In the data rows, the value 128 means zero.
A hidden rule labels the rows of this table. It goes by one to three of the table's principal directions, not those with the most spread.
[155 126 128 103 116 121 142 137 125 130 123 148 125 150 128 129 105 114
 115 146 132 155 110 121 136 121 150 126 113] Q235
[109 139 100 148 144 148 155 161 162 146 111 106 131 124 137 132 185 116
 111 120 133 126 145 72 144 158 109 95 134] Q594
[137 106 120 77 114 101 158 153 123 132 155 98 126 97 72 143 159 94
 132 138 146 133 152 96 167 136 131 139 134] Q235
[198 85 83 51 139 88 157 176 128 119 149 135 125 111 117 114 145 121
 103 142 132 105 104 61 149 106 170 144 134] Q810
[146 129 114 146 173 139 122 152 152 116 99 156 149 155 175 120 127 134
 115 136 125 134 110 79 125 115 132 110 111] Q810
[139 145 152 141 111 159 130 133 133 126 115 141 119 138 127 138 134 142
 119 149 124 154 116 116 111 148 144 126 144] Q594
[147 137 176 88 89 139 167 104 101 103 147 126 157 142 76 161 101 119
 156 142 145 153 139 147 128 153 169 160 120] Q594
[89 140 121 173 147 153 110 128 158 141 103 117 129 135 155 126 154 125
 124 116 124 129 139 119 121 133 98 102 134] Q235
[119 110 146 94 84 87 130 101 81 127 184 70 105 71 46 139 137 106
 160 133 137 133 178 172 149 153 123 159 136] Q810
[130 113 143 137 150 132 93 150 128 116 131 153 119 92 122 131 161 154
 131 133 118 93 119 101 132 103 114 152 170] Q235
[153 115 97 123 175 116 130 173 148 124 111 159 139 134 160 117 141 129
 108 134 128 114 108 66 148 102 125 115 120] Q810
[170 104 135 53 90 90 161 132 97 122 162 111 121 114 63 140 123 89
 135 155 141 156 145 118 165 141 166 151 117] Q235
[132 135 139 147 147 149 126 138 136 115 113 141 142 131 138 134 152 135
 131 132 122 125 134 92 133 139 129 125 133] Q594
[128 134 115 152 145 166 112 115 164 127 90 145 144 176 189 112 120 136
 114 114 112 126 103 119 92 117 145 109 126] Q235
[89 132 110 153 143 118 114 122 136 144 125 119 126 123 147 119 121 129
 129 104 130 110 131 158 127 111 89 115 122] Q594
[96 141 105 173 159 160 114 136 165 142 96 137 134 139 178 116 159 142
 115 100 116 96 122 108 118 122 101 101 140] Q235
[61 183 120 226 163 195 134 125 185 149 63 123 155 183 198 131 151 122
 119 105 127 154 145 108 113 166 84 59 102] Q594
[159 86 123 43 81 64 138 125 81 131 191 103 95 74 53 127 116 116
 135 135 137 109 131 165 149 109 149 176 147] Q235
[123 138 140 147 144 151 132 144 144 120 111 135 142 136 134 141 143 131
 128 138 133 142 130 96 127 137 123 120 130] Q594
[96 145 102 166 160 141 137 143 160 144 101 122 142 146 164 125 144 117
 118 112 134 130 137 105 136 135 95 90 109] Q810
[145 110 98 105 116 112 119 126 130 140 140 130 104 123 146 104 106 151
 106 115 120 96 89 158 95 96 142 138 146] Q235
[111 121 87 127 176 142 175 226 192 147 108 102 142 98 111 152 247 90
 102 137 153 127 157 0 188 151 91 90 151] Q235
[98 133 126 165 162 144 121 153 162 129 107 104 141 125 132 140 172 105
 131 138 138 156 158 74 144 144 95 100 125] Q235
[153 118 126 126 153 127 111 150 132 117 120 169 129 128 151 120 126 151
 117 135 120 107 98 102 125 97 135 138 140] Q594
[131 111 130 83 86 97 142 111 97 133 171 93 110 94 72 132 124 117
 141 125 136 119 145 167 135 135 139 154 138] Q594
[205 113 141 51 97 102 156 114 91 104 146 165 139 163 114 126 57 124
 127 152 130 148 93 146 126 112 202 160 100] Q594
[102 190 141 197 145 208 157 126 181 134 55 155 169 220 199 142 109 128
 112 129 134 184 111 106 96 162 129 71 93] Q810
[153 139 143 102 121 147 164 135 127 114 123 163 155 154 128 144 109 142
 126 127 136 118 102 117 123 125 159 143 128] Q810
[77 157 85 191 156 159 135 150 193 168 74 109 127 171 192 119 147 104
 94 118 135 165 128 99 120 142 85 54 104] Q235
[117 130 123 124 120 133 132 121 134 136 128 127 128 134 133 127 120 133
 125 114 130 114 118 148 116 119 127 130 135] Q235
[132 141 121 144 130 149 123 126 140 133 110 158 126 152 170 116 106 160
 110 116 119 109 88 145 93 112 135 123 136] Q810
[154 133 110 150 175 139 106 126 147 116 84 196 155 192 217 101 77 145
 111 120 110 120 80 119 111 85 144 109 93] Q235
[116 132 134 143 130 127 115 116 129 128 123 124 128 138 137 127 106 127
 132 131 131 145 126 151 115 122 119 123 117] Q235
[110 147 113 165 132 150 139 138 156 144 104 96 122 142 143 127 160 107
 115 137 129 170 151 95 129 171 116 84 114] Q810
[95 129 125 149 129 123 120 126 129 138 139 91 118 98 111 131 153 124
 136 121 133 126 155 137 131 142 95 122 137] Q810
[172 113 154 90 115 88 116 112 80 108 148 166 124 134 109 125 69 123
 141 152 125 145 115 160 147 103 156 159 103] Q235
[102 142 115 154 131 148 129 133 158 148 104 119 124 148 153 126 133 120
 113 123 130 146 124 126 117 132 111 99 125] Q235
[130 107 158 82 82 101 113 64 75 108 182 111 128 102 81 130 74 149
 167 106 128 88 128 232 96 105 152 191 144] Q235
[136 165 142 183 160 179 118 126 159 120 62 193 155 211 211 123 89 140
 110 139 116 167 90 109 104 124 141 91 93] Q235
[149 122 140 99 107 129 140 114 117 118 135 126 135 140 111 133 116 117
 135 135 129 140 129 132 127 135 160 141 124] Q235
[186 108 134 58 83 98 149 117 94 121 153 132 114 137 91 126 93 106
 125 155 128 158 118 141 139 130 186 151 114] Q235
[130 108 119 82 105 91 143 133 105 137 165 111 114 90 81 132 132 119
 133 120 138 102 136 148 151 117 125 152 141] Q235
[121 125 125 119 117 106 134 127 114 136 145 110 117 110 105 130 126 116
 133 129 135 134 142 144 142 134 117 129 122] Q810
[111 140 134 153 112 126 107 98 113 137 132 128 110 130 142 116 90 151
 129 118 121 125 115 195 96 121 116 129 127] Q810
[130 120 135 112 118 133 149 147 131 122 146 87 128 94 80 148 179 117
 135 143 140 139 158 86 138 161 132 136 151] Q810
[147 134 134 130 116 142 126 105 124 119 120 132 131 154 145 120 106 134
 127 133 118 144 119 141 103 139 158 126 118] Q594
[87 131 106 153 143 152 136 161 172 151 114 92 123 105 125 137 208 111
 117 118 133 119 154 71 144 150 92 101 157] Q235
[105 147 111 158 138 145 134 129 148 144 107 131 131 147 160 122 132 130
 117 111 126 123 124 129 123 134 110 101 119] Q594
[114 141 102 185 176 165 116 190 191 145 79 142 119 136 182 124 180 140
 87 143 127 144 106 45 118 127 95 81 147] Q594
[140 127 164 137 122 146 103 121 117 111 127 142 122 118 115 136 143 140
 138 146 115 135 132 118 123 135 142 146 150] Q235
[161 103 143 71 104 105 141 138 102 116 161 127 122 96 71 141 142 120
 137 145 133 120 135 113 152 126 155 165 148] Q235
[52 182 150 212 160 196 156 145 180 137 79 100 169 153 138 167 189 101
 141 125 149 173 182 71 148 191 74 73 112] Q810
[158 144 136 133 135 160 135 120 146 114 94 166 152 192 176 124 83 140
 115 140 125 157 88 121 92 121 167 117 106] Q235
[127 110 123 107 154 109 140 144 133 113 139 113 157 117 108 140 137 110
 144 128 146 124 146 98 149 118 120 137 118] Q235
[84 164 121 208 154 158 98 116 157 148 80 154 126 172 205 112 99 144
 112 112 117 140 108 159 101 118 88 84 106] Q594
[109 129 116 134 127 116 121 103 123 135 133 119 130 136 142 117 98 129
 134 106 128 115 127 176 117 115 116 125 112] Q594
[153 124 146 93 99 127 144 122 109 120 144 132 126 125 97 138 121 128
 133 139 129 132 124 134 129 136 159 150 137] Q235
[125 132 101 159 161 131 124 155 155 136 106 125 127 137 163 117 142 125
 109 135 129 145 125 89 128 131 110 95 114] Q810
[138 115 151 110 110 107 97 96 92 116 150 147 117 118 115 122 87 143
 144 127 118 111 116 187 119 98 138 164 135] Q235
[178 113 124 103 126 107 113 128 111 117 133 163 115 143 148 109 76 149
 112 147 120 134 83 145 105 95 160 144 120] Q810
[109 143 123 179 152 134 87 101 128 131 105 162 127 153 193 103 85 158
 125 105 108 107 103 178 100 98 107 116 112] Q594
[117 134 110 129 122 122 150 139 134 146 126 106 121 125 119 129 151 102
 121 127 133 143 151 111 154 153 116 104 115] Q235
[83 140 126 166 142 133 110 125 146 146 109 120 126 137 145 129 130 111
 129 120 131 145 142 139 137 124 87 102 116] Q235
[150 119 143 104 129 128 127 122 106 107 142 159 142 117 119 130 124 153
 141 117 120 82 115 133 128 111 149 164 146] Q235
[134 120 132 126 142 128 124 144 126 117 134 131 131 104 117 132 157 137
 133 131 126 110 135 99 139 128 125 139 145] Q810
[89 126 82 153 155 134 144 173 180 156 114 69 122 107 130 130 202 98
 109 125 144 141 159 61 145 153 84 82 136] Q594
[148 110 134 104 137 113 128 145 123 113 141 127 134 111 106 135 136 124
 134 144 136 130 131 101 138 119 135 145 134] Q235
[137 109 126 97 110 94 124 110 97 124 161 112 117 103 98 122 115 124
 141 122 127 112 139 161 136 121 134 151 127] Q594
[146 114 143 98 113 96 121 111 87 115 160 139 122 106 100 128 96 142
 144 127 127 107 123 170 132 109 137 164 130] Q810
[78 178 106 206 139 189 149 126 193 161 59 98 141 199 190 128 151 88
 105 125 129 201 152 95 119 187 106 40 86] Q235
[104 128 149 141 114 117 104 105 107 128 148 111 113 100 104 132 119 138
 147 124 128 122 142 176 120 126 106 145 140] Q594
[102 122 140 136 128 110 102 97 105 125 145 122 129 109 116 125 116 130
 154 107 124 101 148 176 136 115 107 145 127] Q235
[60 175 140 238 132 193 95 108 160 147 94 104 110 128 171 125 161 166
 123 111 112 134 139 152 73 168 81 90 154] Q810
[158 119 144 80 98 109 159 110 92 108 164 109 139 115 79 140 113 124
 148 134 137 129 144 144 132 148 164 159 121] Q810
[177 115 145 83 120 109 139 115 93 100 145 160 147 138 114 129 90 133
 142 136 126 118 116 137 137 115 171 161 113] Q594
[156 113 112 97 127 103 133 137 117 127 140 143 122 125 129 117 112 131
 119 129 126 114 109 128 135 108 144 138 124] Q594
Which label does each new row get?
[134 149 141 148 147 157 144 125 145 113 96 142 164 178 153 138 118 112
 133 139 132 168 135 96 131 149 143 106 93] Q594
[128 141 135 131 119 127 145 130 123 132 125 124 127 136 118 136 123 114
 128 141 135 158 138 126 141 148 127 116 111] Q810
[160 98 135 112 140 87 83 116 93 105 151 147 116 105 124 110 100 142
 140 140 114 113 120 149 130 92 137 160 127] Q594
[158 95 152 75 94 71 114 117 69 116 180 113 98 75 53 132 122 110
 150 155 127 137 153 153 164 125 142 171 134] Q235
[119 145 134 157 135 146 122 104 130 121 114 133 143 153 157 123 106 140
 134 118 122 131 126 150 105 135 129 119 112] Q810
[144 102 92 89 129 79 141 151 125 142 145 107 112 115 110 118 128 91
 116 139 140 145 136 110 162 117 124 119 107] Q594
[151 133 107 128 142 135 141 146 146 131 105 151 134 162 166 117 113 130
 104 134 126 141 101 102 120 122 145 107 110] Q810
[105 99 119 80 90 74 150 128 99 144 189 42 102 51 28 143 179 79
 152 127 147 128 198 136 180 159 106 145 141] Q235
[129 109 138 121 137 127 115 143 126 117 141 115 125 88 96 137 184 123
 140 134 124 111 154 86 151 135 123 145 159] Q235
[105 150 156 158 119 156 143 138 140 129 116 92 130 124 96 156 173 99
 138 157 140 191 174 88 146 186 115 105 125] Q594
[124 129 162 158 149 135 88 99 115 101 119 142 145 137 139 129 112 131
 155 134 117 139 144 140 125 123 125 137 115] Q235
[131 137 133 140 110 125 112 103 111 133 130 140 109 136 144 114 88 149
 124 125 117 128 109 181 102 121 132 131 124] Q810
[107 125 114 133 131 133 134 123 146 134 125 86 135 127 120 130 158 99
 135 121 133 140 161 110 136 149 120 111 122] Q235
[112 133 128 146 126 129 118 129 125 136 133 123 113 109 127 126 137 144
 127 122 126 116 129 142 121 129 109 128 142] Q810
[91 140 123 176 157 142 101 114 137 131 115 139 137 128 167 117 126 156
 134 96 118 88 124 154 110 112 94 121 133] Q810
[125 147 147 126 97 154 145 110 125 129 128 130 129 143 122 138 111 144
 128 124 130 131 115 159 99 142 146 136 138] Q594
[120 127 127 112 107 120 138 115 114 134 147 116 123 113 109 129 126 133
 134 111 129 104 132 159 127 130 128 141 137] Q594
[169 160 108 167 201 192 140 164 199 115 29 233 186 255 255 114 82 141
 81 138 119 159 49 45 101 95 163 73 78] Q235
[191 105 123 87 138 111 111 136 112 108 129 199 128 145 160 107 80 163
 111 133 112 92 64 131 112 70 172 159 134] Q235
[120 148 144 146 117 134 127 111 120 131 118 138 127 151 137 131 94 128
 130 135 130 157 124 160 121 135 125 119 107] Q810
[131 142 134 152 139 161 118 126 142 121 109 160 136 148 168 123 115 169
 117 118 119 106 92 134 87 114 136 130 144] Q810
[169 113 129 119 156 141 111 151 138 105 115 173 138 135 156 120 136 156
 116 137 114 103 93 80 116 100 155 144 149] Q235
[112 132 104 145 141 115 115 121 130 146 116 145 121 141 163 108 113 125
 120 106 118 109 121 151 140 109 107 110 110] Q235
[120 127 147 138 141 141 118 132 127 116 127 133 138 110 115 139 161 130
 143 128 123 114 147 103 144 134 120 138 145] Q235
[171 92 130 65 106 80 112 110 81 113 172 149 113 100 101 114 86 147
 137 124 120 84 102 177 124 83 159 182 142] Q235
[116 137 122 140 125 147 137 146 148 141 119 123 119 124 131 133 152 134
 114 128 131 128 122 111 121 138 118 116 146] Q594
[119 120 135 114 121 101 132 119 105 126 152 107 129 106 93 135 125 111
 148 127 137 129 156 147 152 134 116 139 117] Q810
[179 110 150 90 132 105 124 140 99 100 144 167 134 122 111 133 98 143
 133 154 130 127 104 120 134 101 157 164 128] Q810
[152 107 164 110 122 136 102 124 113 99 144 136 126 102 97 139 147 144
 145 147 119 118 129 112 119 121 152 169 167] Q235
[88 167 118 215 164 163 102 122 167 145 73 148 133 183 214 112 95 143
 109 120 122 159 106 146 91 124 91 73 96] Q810
[100 104 145 111 114 113 121 127 112 121 174 66 119 50 48 150 193 120
 161 124 138 100 182 122 147 147 105 162 174] Q235
[53 168 68 230 166 182 106 119 204 177 57 125 126 185 248 93 139 139
 90 74 109 111 109 140 86 127 74 47 115] Q235
[135 133 133 96 87 106 149 106 101 142 141 128 116 141 105 130 90 105
 130 130 132 149 130 175 145 134 143 131 105] Q235
[126 149 114 166 175 161 133 135 163 118 85 163 169 182 201 120 106 147
 117 113 127 122 100 105 103 115 127 101 103] Q810
[128 147 137 145 118 130 116 98 117 133 110 163 126 174 165 116 62 133
 124 126 120 149 103 184 112 113 133 118 95] Q235
[53 150 181 204 132 140 76 107 105 133 135 119 109 72 95 147 170 139
 166 119 119 115 182 165 154 147 53 136 156] Q235
[105 159 136 183 156 168 133 139 163 130 82 131 150 168 163 138 144 110
 124 140 132 177 143 86 133 157 111 84 101] Q594
[119 126 124 138 134 121 100 100 117 127 131 152 128 135 160 109 85 160
 132 100 116 86 100 188 100 89 121 143 130] Q594
A new table starts here. Each row of this table is followed by its label. One hidden rule gives the labels. It looks at one to three of the table's principal directions, none of them among the few with the most spread.
[155 133 132 67 147 135 122 137 159 175 79 148 85 119 130 146 142 132
 139 96 145 127 121 96 95 115 147 120 159] e
[152 138 142 108 116 149 115 119 115 172 172 155 157 93 102 145 110 125
 148 121 131 171 95 120 120 111 88 125 116] d
[130 180 95 107 64 172 138 130 124 187 133 121 73 72 113 149 196 86
 191 132 102 115 92 122 51 116 123 166 155] d
[128 133 128 89 137 80 140 128 143 166 81 156 111 129 141 148 121 121
 131 61 142 117 131 77 136 120 116 109 164] h
[104 147 112 137 100 115 143 126 113 136 115 125 114 118 140 142 161 110
 149 111 108 111 126 118 113 124 109 130 143] f
[112 117 126 135 136 106 141 130 120 120 106 130 134 148 149 132 135 124
 120 103 120 117 145 119 134 133 119 114 130] e
[127 157 113 208 95 190 100 136 125 75 184 90 128 112 109 72 119 146
 103 217 130 135 115 222 142 163 192 173 91] e
[129 165 106 194 72 184 110 123 116 78 210 80 126 96 89 94 133 123
 135 237 118 134 115 206 130 151 166 187 97] e
[123 173 104 188 79 168 107 132 120 111 176 112 123 100 111 106 130 125
 120 176 126 139 119 193 137 156 167 168 104] g
[144 168 123 147 90 160 109 122 116 125 171 121 126 88 100 126 131 131
 145 172 127 156 105 160 124 133 135 152 120] h
[187 71 167 34 215 128 110 133 180 155 100 158 129 159 115 145 82 155
 104 111 173 152 146 86 131 108 149 100 129] d
[146 137 123 159 122 147 112 127 147 68 159 87 114 129 102 85 103 144
 108 210 147 124 136 177 153 155 195 165 118] i
[159 109 146 62 169 103 136 128 150 139 72 134 102 141 133 136 125 139
 136 104 146 123 134 80 113 117 136 106 166] h
[109 143 114 156 86 163 125 124 102 158 189 136 154 100 115 146 144 102
 148 135 102 143 108 147 110 118 87 145 97] h
[116 153 113 173 89 161 114 126 124 121 184 116 136 102 106 110 121 124
 127 169 123 131 109 171 137 135 138 160 104] f
[149 102 145 113 166 152 101 133 160 122 140 135 135 140 113 120 95 156
 100 152 153 141 132 142 143 121 156 126 107] d
[137 132 136 88 134 69 146 119 119 157 94 156 133 127 138 158 119 117
 142 64 135 138 133 71 139 122 91 100 160] h
[146 84 148 70 181 116 134 130 149 140 93 139 125 157 135 147 124 136
 126 107 137 125 144 87 115 107 120 102 138] i
[154 144 134 141 119 169 105 128 125 115 165 120 134 107 104 113 117 143
 126 177 137 158 114 166 127 137 150 145 110] h
[120 171 102 138 69 151 138 127 116 165 148 121 104 85 116 127 159 96
 166 130 110 117 95 132 92 128 120 160 142] g
[119 149 112 145 99 137 125 126 127 131 151 123 121 112 117 131 136 115
 135 143 122 124 125 142 127 131 133 148 123] h
[126 136 128 150 120 152 114 128 127 109 149 117 130 119 119 116 127 141
 123 162 128 133 120 156 132 130 140 139 115] d
[112 144 123 137 102 97 139 114 116 125 141 125 133 112 119 132 123 117
 146 124 122 119 116 111 144 121 100 132 144] e
[100 134 116 135 117 94 154 129 105 134 91 132 123 138 160 143 160 109
 139 81 107 109 139 105 119 131 102 112 146] h
[146 156 119 139 103 180 106 133 128 141 163 127 120 98 107 127 138 127
 136 163 128 152 113 166 109 135 150 153 110] e
[179 135 147 93 155 146 94 133 162 140 125 146 117 117 106 122 90 159
 108 140 170 163 124 136 142 134 175 129 130] e
[106 93 139 113 159 69 158 122 128 99 76 116 126 165 153 124 129 133
 127 101 123 90 145 82 140 116 106 100 159] f
[180 162 132 95 118 187 95 130 168 134 139 108 73 81 82 104 127 151
 148 197 155 139 89 150 98 123 190 166 150] h
[108 117 118 164 121 160 124 130 132 91 154 95 126 137 122 107 140 131
 121 184 115 106 131 165 124 129 147 150 106] f
[121 98 154 56 163 45 149 109 130 164 84 168 146 140 138 183 112 126
 149 46 132 125 132 28 145 81 45 74 167] e
[113 165 95 129 74 140 151 131 105 169 124 125 98 100 136 149 188 81
 172 107 96 113 117 120 75 131 111 148 145] d
[92 109 124 134 135 93 149 128 115 135 106 140 143 151 156 145 139 114
 124 81 111 107 144 103 135 120 91 106 128] h
[162 84 172 86 196 113 113 125 132 122 112 156 165 156 132 143 89 164
 104 109 152 170 144 105 151 116 111 82 116] h
[104 133 117 229 117 147 118 133 116 17 154 68 135 152 133 62 120 156
 85 218 125 111 149 217 169 174 193 156 97] h
[131 105 144 114 153 113 126 124 130 133 128 144 151 140 129 136 106 137
 118 110 135 138 132 110 144 117 107 108 122] i
[99 125 122 166 117 118 133 125 113 109 146 123 150 136 136 122 125 124
 118 129 116 120 134 141 148 132 112 127 112] i
[90 81 139 147 165 85 156 131 105 99 87 128 158 181 175 123 132 133
 106 84 110 103 154 108 143 128 95 87 123] f
[114 182 92 223 37 212 111 121 96 79 246 69 131 77 82 95 156 108
 152 255 96 136 102 230 112 151 152 205 82] d
[104 131 119 183 111 126 126 127 108 106 164 126 162 135 132 118 114 124
 106 135 120 133 138 162 160 146 123 134 96] h
[116 126 127 112 121 94 143 121 114 164 126 155 147 125 135 158 126 107
 141 74 119 131 128 90 133 115 79 111 134] h
[115 157 105 155 80 131 141 121 107 117 155 105 120 109 119 128 154 101
 153 155 107 118 124 142 116 138 123 156 131] f
[163 113 155 92 168 109 114 124 149 122 112 141 133 137 118 126 88 156
 112 124 160 149 133 109 154 125 141 109 139] f
[144 132 152 111 145 111 114 122 121 134 118 154 147 120 127 142 107 152
 125 105 142 161 120 112 147 118 105 98 133] h
[120 175 92 136 61 151 142 129 125 175 150 120 94 82 113 124 159 83
 167 126 112 109 96 131 89 134 132 172 146] d
[123 187 104 137 63 105 140 118 109 156 142 133 112 83 115 140 141 95
 162 109 120 130 109 117 127 137 112 150 155] f
[79 152 97 176 68 98 165 117 93 107 145 97 126 118 134 122 159 89
 158 134 91 88 124 126 127 135 96 150 142] e
[152 107 142 84 163 108 134 128 149 125 94 126 112 144 128 126 117 137
 127 122 145 121 137 97 126 124 143 117 151] e
[111 89 141 110 166 85 148 126 139 115 84 127 130 164 150 125 119 137
 117 97 130 97 142 90 142 115 112 101 146] h
[179 102 152 69 183 147 107 136 169 138 103 138 111 140 116 125 103 155
 111 136 163 146 134 118 120 123 170 119 133] i
[97 184 103 230 52 144 108 118 103 92 216 109 156 89 100 97 104 123
 117 184 121 139 108 201 178 155 137 173 94] h
[109 107 138 117 141 67 159 118 112 129 100 137 148 147 148 132 116 120
 133 77 122 111 131 79 146 119 81 99 151] e
[128 37 162 68 216 93 155 128 138 116 72 132 148 197 159 145 127 139
 117 92 124 107 162 67 117 98 92 74 134] g
[106 199 87 181 31 153 134 121 99 145 186 110 114 69 106 125 161 86
 167 156 101 124 97 163 109 143 121 180 128] g
[91 148 105 162 80 132 147 124 99 137 148 119 131 111 134 134 163 97
 155 124 94 109 115 134 108 125 94 142 126] e
[144 170 108 158 86 190 105 132 127 115 170 103 103 93 102 114 151 125
 140 199 124 142 115 187 105 145 173 172 112] h
[133 107 154 108 167 69 125 121 117 134 107 173 173 153 146 160 89 144
 102 64 145 162 154 93 178 124 89 77 123] h
[103 98 127 124 153 108 150 139 117 144 82 145 137 164 172 141 149 118
 117 66 112 111 150 105 115 127 106 97 126] i
[147 160 114 64 100 123 140 126 141 210 109 153 88 88 115 166 153 93
 176 81 128 126 104 76 83 109 109 137 169] h
[137 127 137 133 129 125 115 120 127 123 163 137 154 123 109 131 96 135
 119 141 139 150 127 135 156 127 118 129 112] i
[174 30 196 47 255 100 109 135 170 113 60 163 161 202 149 133 64 196
 70 89 176 154 164 81 162 105 135 52 122] e
[97 151 105 169 89 157 135 134 88 136 141 126 133 118 148 147 184 104
 145 124 88 130 130 156 94 134 103 133 107] h
[126 146 111 120 102 134 142 130 120 149 120 123 105 114 131 140 163 102
 154 120 112 118 125 120 95 129 124 140 142] e
[102 117 120 167 125 117 131 127 123 95 147 115 146 148 134 117 118 126
 107 143 122 115 146 149 156 139 132 134 107] f
[115 128 133 96 132 65 137 118 125 173 110 176 149 128 138 177 111 116
 132 46 133 137 136 70 157 108 71 95 143] h
[148 70 179 71 217 73 118 123 152 123 79 166 160 170 141 143 70 175
 93 77 164 147 146 72 176 102 104 64 137] d
[155 144 122 84 131 119 125 131 155 154 98 137 90 119 120 142 131 123
 135 114 148 127 135 106 117 131 158 135 156] i
[109 114 133 121 142 91 147 129 113 139 91 145 140 147 158 142 136 124
 127 73 118 120 137 95 130 122 93 96 140] f
Here are more rows. What is the label of each one?
[128 152 116 140 104 134 123 129 146 139 141 123 111 106 112 105 111 125
 126 136 141 116 109 139 138 136 155 154 138]: d
[96 151 98 125 77 133 162 129 96 181 121 132 110 106 145 162 198 74
 181 87 82 105 114 102 67 115 76 136 143]: e
[71 97 122 191 130 105 149 128 92 88 139 118 175 170 163 123 136 119
 104 116 96 107 155 145 153 136 91 111 93]: i
[149 129 137 98 136 129 122 129 129 169 129 158 138 119 124 146 115 125
 131 95 139 155 121 110 124 123 113 116 127]: g
[157 153 123 113 104 168 115 125 136 139 157 116 106 93 96 127 137 124
 153 173 131 142 106 143 100 125 146 157 132]: f
[175 104 153 57 181 146 110 138 167 166 92 154 110 134 123 137 111 150
 119 107 159 146 125 102 108 114 152 110 139]: i
[132 104 145 115 163 97 130 129 139 123 103 140 141 151 139 119 96 145
 104 100 146 128 138 108 156 129 129 105 134]: i
[130 162 110 168 88 197 114 137 117 117 160 99 107 98 116 104 162 127
 141 188 112 132 105 187 91 142 162 165 112]: h
[146 105 141 73 152 108 139 124 134 169 115 155 137 136 128 158 119 116
 139 85 134 139 133 80 118 111 97 108 137]: h
[90 104 127 107 140 76 165 127 94 165 81 162 150 155 175 180 164 99
 144 32 95 116 149 67 111 108 48 79 138]: f
[139 153 141 132 114 133 102 115 136 119 158 129 132 93 95 122 100 153
 135 160 144 147 97 135 153 113 123 135 134]: h
[148 61 162 73 203 109 136 127 149 103 88 122 134 176 137 130 114 153
 117 131 140 119 151 89 126 107 123 94 136]: d
[157 139 123 81 123 153 123 133 147 183 127 145 104 106 113 148 137 111
 147 114 137 139 116 112 93 120 137 140 137]: f
[140 194 100 160 62 163 115 129 124 138 167 113 100 77 101 110 138 111
 146 167 130 138 103 171 118 154 168 177 131]: e
[126 93 143 76 168 95 152 130 133 151 65 143 119 153 156 147 143 127
 139 71 124 108 135 68 105 105 97 91 158]: f
[149 110 138 104 159 141 118 135 151 126 111 128 116 143 126 122 120 142
 114 136 144 130 137 129 123 128 158 125 128]: i
[103 138 128 79 120 6 168 113 104 209 75 200 153 128 160 197 115 88
 148 0 127 130 139 18 160 109 29 73 174]: i
[147 193 105 159 67 192 104 132 138 129 167 100 84 68 91 92 141 129
 148 197 134 132 85 185 105 146 186 186 134]: f
[166 97 159 66 180 118 116 124 145 143 113 154 141 141 119 156 103 148
 123 113 151 159 139 93 133 109 115 98 130]: f
[100 154 97 158 85 130 148 131 116 120 120 102 98 119 138 120 171 102
 148 138 103 93 126 139 105 139 137 152 143]: e
[136 145 126 124 108 132 132 122 120 129 137 119 119 108 116 126 137 121
 150 143 123 131 113 125 115 126 122 138 141]: h
[133 134 118 137 126 154 130 140 146 114 105 100 89 130 132 90 143 133
 124 154 131 101 121 150 105 144 182 149 141]: g
[104 127 118 125 123 112 152 134 116 143 85 128 112 137 158 133 164 113
 143 87 107 101 128 104 101 124 110 115 149]: f
[129 120 135 120 140 121 133 128 127 122 110 125 124 135 135 126 132 135
 130 124 128 124 128 118 124 125 125 118 137]: h
[124 180 101 193 66 161 110 126 117 102 192 103 125 92 100 104 125 119
 127 192 125 138 117 194 144 157 164 178 106]: g
[172 167 128 125 105 171 92 127 153 142 174 129 114 83 81 108 94 140
 127 175 160 160 99 162 137 139 176 165 122]: h
[122 125 132 105 126 81 146 119 114 161 121 156 149 127 135 157 117 109
 140 70 125 135 131 82 140 118 79 107 140]: i
[140 142 122 141 110 166 113 130 133 131 165 120 126 109 106 117 123 126
 129 164 131 139 116 158 122 134 147 153 111]: h
[182 100 164 97 198 146 82 134 184 94 117 130 123 147 105 97 62 192
 77 172 187 153 137 148 168 132 201 120 120]: i
[107 188 93 174 56 125 127 126 119 153 165 133 121 86 115 121 125 98
 135 119 125 125 110 152 145 149 135 166 129]: d
[44 215 39 255 0 176 164 133 50 126 208 80 118 79 140 117 227 38
 174 164 44 90 115 214 81 173 114 207 96]: i
[157 113 154 86 170 146 96 132 159 156 119 160 131 126 117 142 101 160
 112 115 156 156 120 118 133 107 134 108 122]: i
